In the rows, 128 means zero.
One turn sends every row of this set to another row. A few are shown first. Where does it send the rows asked after them?
bakil: [143 146 128 106 156 105 116 141 112 124 138 100 125 137 131 110 160  92
 137 144 164 123]
revul: [129 127 148 117 146 146 106 139  94  91 144 144 125 166 119  89 128  95
 133 145 126 154]
suga: [133 135 106 129 181 129 102 124 127 144 147 151 134 140 133 111 138 115
 138 139 164 123]
rolim: [133 125 114 145 153 147 100 119  94 115 150 146 137 169 110  89 139 109
 144 116 161 136]
Dugab: [127 134 105 114 177 124 109 121 114 128 149 152 139 138 128 125 136 113
 141 137 177 125]
vus: [124 144 133 128 122 112 123  78 144 112 126 124 157 157 122 118 119 151
 110 133 141 131]
nakef: [143 142 122 119 147 112 114 134 102 120 140 100 129 148 121 102 164  93
 142 128 172 121]
fezab: [141 145 141 102 145 110 118 146 103 108 136  99 121 144 128 104 157  86
 135 147 152 133]
tabem: [122 128 143 101 148 139 113 137  87  83 145 147 129 158 117 105 125  95
 136 146 143 153]
Vum: [128 172 123 140 114 111 115 112 131 134 124 133 154 162 107 111 106 126
 118 147  96 111]
Gimov: [129 171 122 146 111 115 114 110 125 132 124 133 156 166 102 108 107 125
 120 140 100 111]
duk: [129 137 140 102 177 128 109 143 126 120 141 147 122 139 142 111 126 104
 128 168 127 141]
bazaz: [141 154 131 154 100 124 122 111 112 123 131 102 133 168 105 116 132 110
 123 116 122  91]
bel: [129 172 119 145 115 112 114 110 130 137 125 134 156 162 107 110 107 128
 120 143 101 109]
bome: [126 125 114 127 151 141 108 119  86 102 152 148 140 162 109 104 135 105
 145 118 173 137]
sukul: [122 145 141 120 124 110 123  83 147 108 124 124 153 153 128 121 115 148
 107 144 131 136]
gat: [123 142 139 131 114 116 122  79 135 102 127 122 158 164 117 111 117 147
 111 130 137 137]
vitu: [122 143 147 121 115 114 122  85 138  99 125 122 153 161 122 115 113 144
 108 139 127 141]
Didu: [120 126 147 126 168 133 112 131 110 106 158 159 153 169 124 145 118  90
 110 141 144  92]
Zeto: [139 156 151 134 100 122 125 124 115 111 126 100 125 164 114 118 123 102
 115 138 100 100]
Gim: [142 160 121 146 120 113 122 111 132 144 129 105 134 152 120 130 132 116
 120 126 128  79]
Fis: [142 140 134 114 138 116 117 139  92 104 139  98 125 154 118  96 160  87
 140 132 161 132]
puzi: [122 136 133  90 174 123 114 139 115 109 144 151 128 135 137 124 126 102
 132 164 145 141]
kedo: [120 124 148 131 162 137 111 129 104 101 160 158 154 176 119 140 119  88
 111 132 145  94]
sof: [128 171 124 141 111 115 115 111 126 131 124 132 154 165 105 109 105 124
 118 146  95 113]
rogo: [139 162 142 127 120 110 126 123 136 132 124 103 125 147 128 133 125 108
 113 148 103  90]
Tof: [119 125 151 125 164 135 112 132 105  99 158 159 152 173 121 142 118  88
 110 140 140  96]
koz: [120 124 143 131 167 134 111 127 109 106 159 159 155 172 121 143 121  92
 111 134 149  90]

rogo -> Zeto
vitu -> gat
And these:
koz -> Didu
Dugab -> puzi
fezab -> Fis
suga -> duk
Vum -> sof

One turn sends every row of this set to another row. A few are shown first. Where does it send the rows asked after them?
bir: [108 125 186 107 103 106 140 138 139 123 109 172 176 153 122  81]
Miv: [115 118 146  78 128 111 173 177 131 127 111 163 154 157 113 100]
Zomu: [126 117 183  85 144 118 126 176 151 119 129 163 150 185 126 147]
loga: [117 125 132  96 133 119 125 169 162 123 112 161 132 160 114 156]
fel: [129 125 175 129 137 109 145 155 156 129  94 135 125 153 135  94]
fid: [137 111 174 121 135 134  80 158 126 132 117 151 149 172 108 121]
zem: [119 113 171 123 114 117 161 150 151 120  92 133 139 149 127  95]
Keki: [110 127 139  87 129 116 134 170 153 129 112 172 136 163 121 160]
nobev: [114 119 134  79 125 108 159 175 128 128 105 158 154 146  95  93]
bug: [111 127 125  92 128 114 117 167 154 129 106 163 134 151 101 152]
daru: [112 116 158 120 107 109 145 147 141 127  83 133 142 134 103  89]
peniz: [117 122 177 119 108 111 129 136 152 114 111 157 172 149 113  75]
Suv: [124 115 131  91 133 114 155 173 143 119 110 145 149 149  96  90]
fesab: [116 122 187 115 109 112 140 138 151 116 114 164 173 157 127  80]
Vip: [118 122 193 109 137  95 136 207 119 123 107 156 152 164 113 138]
Fafi: [122 120 174 119 138  94 111 203 125 119 101 140 147 149  85 125]
Zom: [119 130 158 124 126  97 124 150 141 138  79 137 129 133 104  85]
Gedi: [103 136 172 104 115  88 142 154 118 154  77 163 139 136 116  96]
mesik: [115 118 173 116 123 102  98 149 118 118  99 159 161 159 128 165]
mig: [112 131 190 109 126 100 163 158 133 144  90 160 135 156 147 104]
Giv: [119 118 188 100 124 124  97 161 101 148 113 178 158 174 120 131]
Tolu: [123 117 172 108 124 124  77 158 106 145 108 165 155 162  98 122]
Tuvin: [115 118 168 118 122 101  92 149 119 118  97 156 161 155 121 163]
suzof: [112 124 182 106 131  88 122 205 109 129  98 157 154 150  92 131]
vul: [120 116 168 122 126 104  92 148 125 113  99 151 158 158 122 162]
pomo: [ 99 121 167 106  99 102 157 149 124 139  79 151 149 136 111  96]
ketir: [119 127 149 105 134 102  84 143 149 129 112 160 149 159 122  78]
nog: [106 126 176  66 127 101 119 175 121 139 114 182 160 170 106 146]
ribi: [104 129 132  83 124 110 126 169 145 135 106 175 139 155 108 157]
Gise: [135 115 158 100 146 118  96 170 161 112 122 142 145 168  93 131]
kur: [103 133 157  88 123  92  95 145 127 143 106 182 157 158 125  85]
leril: [110 125 177 111 101 105 129 136 140 122 106 166 175 145 109  75]
pul: [106 117 181 108 106 110 173 152 135 132  89 151 146 150 134 103]
tevif: [124 125 167 106 141 110 105 147 157 123 122 164 148 177 150  87]
pigip: [129 118 185 123 144 101 126 205 134 113 109 139 145 162 105 131]
dus: [125 114 143  88 135 119 169 176 145 117 116 150 150 160 114  97]
dovub: [119 116 173 121 126 105  98 150 125 114 101 155 159 162 130 164]
Sako: [114 123 152  81 128 101  89 169 131 132 108 160 155 152  74 131]
ropep: [133 113 190 114 135 135 100 162 121 136 121 164 152 183 130 131]
zur: [108 131 174  88 131 100 115 149 135 138 116 186 156 175 153  94]

Suv -> dus
bug -> loga
And these:
pul -> pomo
Zom -> fel
ropep -> Giv
Sako -> Gise
fesab -> bir
dovub -> mesik
Vip -> suzof
zur -> kur

One turn sends every row of this set to another row. A few are shown first. Where does it send the rows asked after them?
labub: [132 103 107 143  88 142 123 122 115 123 127 116  91 133 103 138 112 147
  99 151 113 107 129  83 163]
rap: [128  92 144 127 106 122 159 159 111 162 116 169 100 134 160 131 119 152
 132 155 117 131 157 168 140]
Zafe: [133  91 112 142  79 146 115 120 120 101 128 134  93 137  98 135 103 152
 130 172 128 114 129  96 163]
Doka: [135  96 110 142  67 147 118 118 115 107 123 139  87 137  96 138 109 154
 139 172 123 125 121  97 165]
Luf: [133  91 108 139  69 146 117 117 117 103 126 139  91 136 103 133 100 154
 134 166 129 121 122  94 164]
Gubo: [138  93 113 149  82 152 120 115 119 102 121 133  89 135  98 130 112 153
 130 170 122 111 130  98 163]
Zenas: [105 101 131 150  91 147 149 148 104 133 101 175 104 129 146 131 114 157
 152 151 117 115 131 184 143]
sis: [126 104 105 133  78 133 117 129 114 124 135 120  95 136 100 149 104 146
 105 157 118 117 125  81 164]
sevi: [135 107 110 146  85 142 125 125 113 127 125 117  87 134  95 142 121 147
 104 157 107 113 129  85 165]
sufor: [112 107 137 130  97 122 148 167 100 152 116 176 104 133 150 144 120 147
 152 154 111 136 139 178 142]
Togaf: [122  92 137 125  97 125 158 154 107 157 113 173 101 132 170 125 108 154
 134 140 120 132 146 168 139]
gumi: [114 113 124 143 126 122 134 166 110 160 123 145 120 152 123 160 113 118
 115 107 115 123 126 124 175]
Lile: [140  89 110 142  68 150 123 111 117 109 121 139  86 135 105 127 106 157
 130 163 126 121 125  94 164]
Gake: [107  96 137 128 113 120 143 166 110 140 123 169 115 133 161 138 101 146
 137 149 124 116 150 174 136]
Zilef: [128 103 127 139 123 123 146 158 114 172 119 144 113 151 133 147 113 125
 102 103 119 127 133 116 175]
gomi: [122 107 121 142 117 127 144 154 109 165 115 148 113 150 137 144 109 125
 109  91 116 127 121 119 175]
gizu: [110  94 133 121  97 120 147 160 106 147 120 175 111 133 169 134  96 150
 139 140 126 128 142 170 138]
liva: [120 112 100 140  70 140 117 125 105 118 126 127  93 134 100 148 107 145
 117 146 110 119 110  87 165]
Kado: [123 113 128 149 127 127 142 162 110 166 116 143 113 150 121 153 125 120
 112 107 108 124 128 125 176]
Lolak: [124 110 106 139  81 135 116 132 110 121 132 120  94 136  92 153 112 144
 110 161 112 115 123  86 165]
netak: [126 108 101 134  65 136 121 124 106 127 127 127  89 135 102 146 106 149
 113 148 114 126 113  83 166]
podu: [106  83 135 132 105 129 142 158 119 135 122 167 116 133 152 136  91 158
 130 166 140 106 155 169 139]
duga: [102 103 132 138  85 133 143 163 104 142 112 177 106 134 135 150 114 154
 157 172 121 128 133 180 146]
Girez: [144  89 114 143  76 148 124 115 120 112 123 134  85 136 101 129 112 156
 127 172 125 119 133  93 164]
Napi: [113 112 119 140 115 123 136 161 107 160 120 150 119 151 131 155 106 121
 115  96 117 128 118 122 175]
tid: [113 106 137 141 106 132 151 159 101 145 108 173 104 129 155 133 122 147
 148 144 107 123 140 182 140]
bofos: [107  84 129 122  80 125 146 154 111 146 118 178 110 135 158 137  86 163
 137 159 142 128 140 165 142]
Fek: [112 100 140 139 119 130 148 161 108 140 114 166 110 130 157 132 116 145
 138 147 114 112 150 179 136]
tesun: [139  91 114 140  74 143 119 120 118 110 127 135  88 137  95 137 110 154
 131 179 127 122 130  94 165]
silu: [125 115 125 147 115 128 146 158 105 172 112 148 109 150 125 151 125 123
 116 102 107 134 120 125 177]
zugo: [125 106 126 134 117 116 141 165 112 175 124 146 114 154 126 158 113 123
 108 112 120 135 130 116 176]
Pugo: [123 112 123 137 108 120 142 163 106 175 119 151 111 153 126 158 117 123
 117 107 113 141 120 120 179]
Rebif: [137  96 111 149  71 153 120 114 114 105 119 138  86 134  98 130 113 154
 136 166 119 119 122  99 165]
pirol: [117  94 142 136  97 127 150 165 113 155 116 169 103 136 132 148 121 156
 142 188 125 126 154 173 145]
datad: [134 108 105 144  71 146 129 118 107 129 119 123  83 133 103 136 118 150
 108 145 106 121 117  85 166]
lefi: [128 109 102 146  77 147 124 117 108 120 119 122  88 131 105 135 112 149
 108 139 108 112 116  87 164]
Sugag: [110  90 136 150 111 145 150 148 115 132 107 165 109 128 151 124 108 157
 133 156 126  99 150 177 139]
selav: [131  86 143 139  95 136 163 150 115 163 106 168  94 133 145 128 123 164
 131 174 124 127 156 169 145]
Vurom: [122  84 132 130  76 136 161 144 109 159 105 177  95 132 159 125 104 167
 136 154 131 133 140 166 144]
pobov: [120  99 142 125 104 117 151 169 107 160 121 171 104 136 150 145 120 147
 141 164 116 135 152 172 141]

rap -> pobov
gomi -> Zilef
And these:
pirol -> duga
tesun -> Doka
netak -> datad

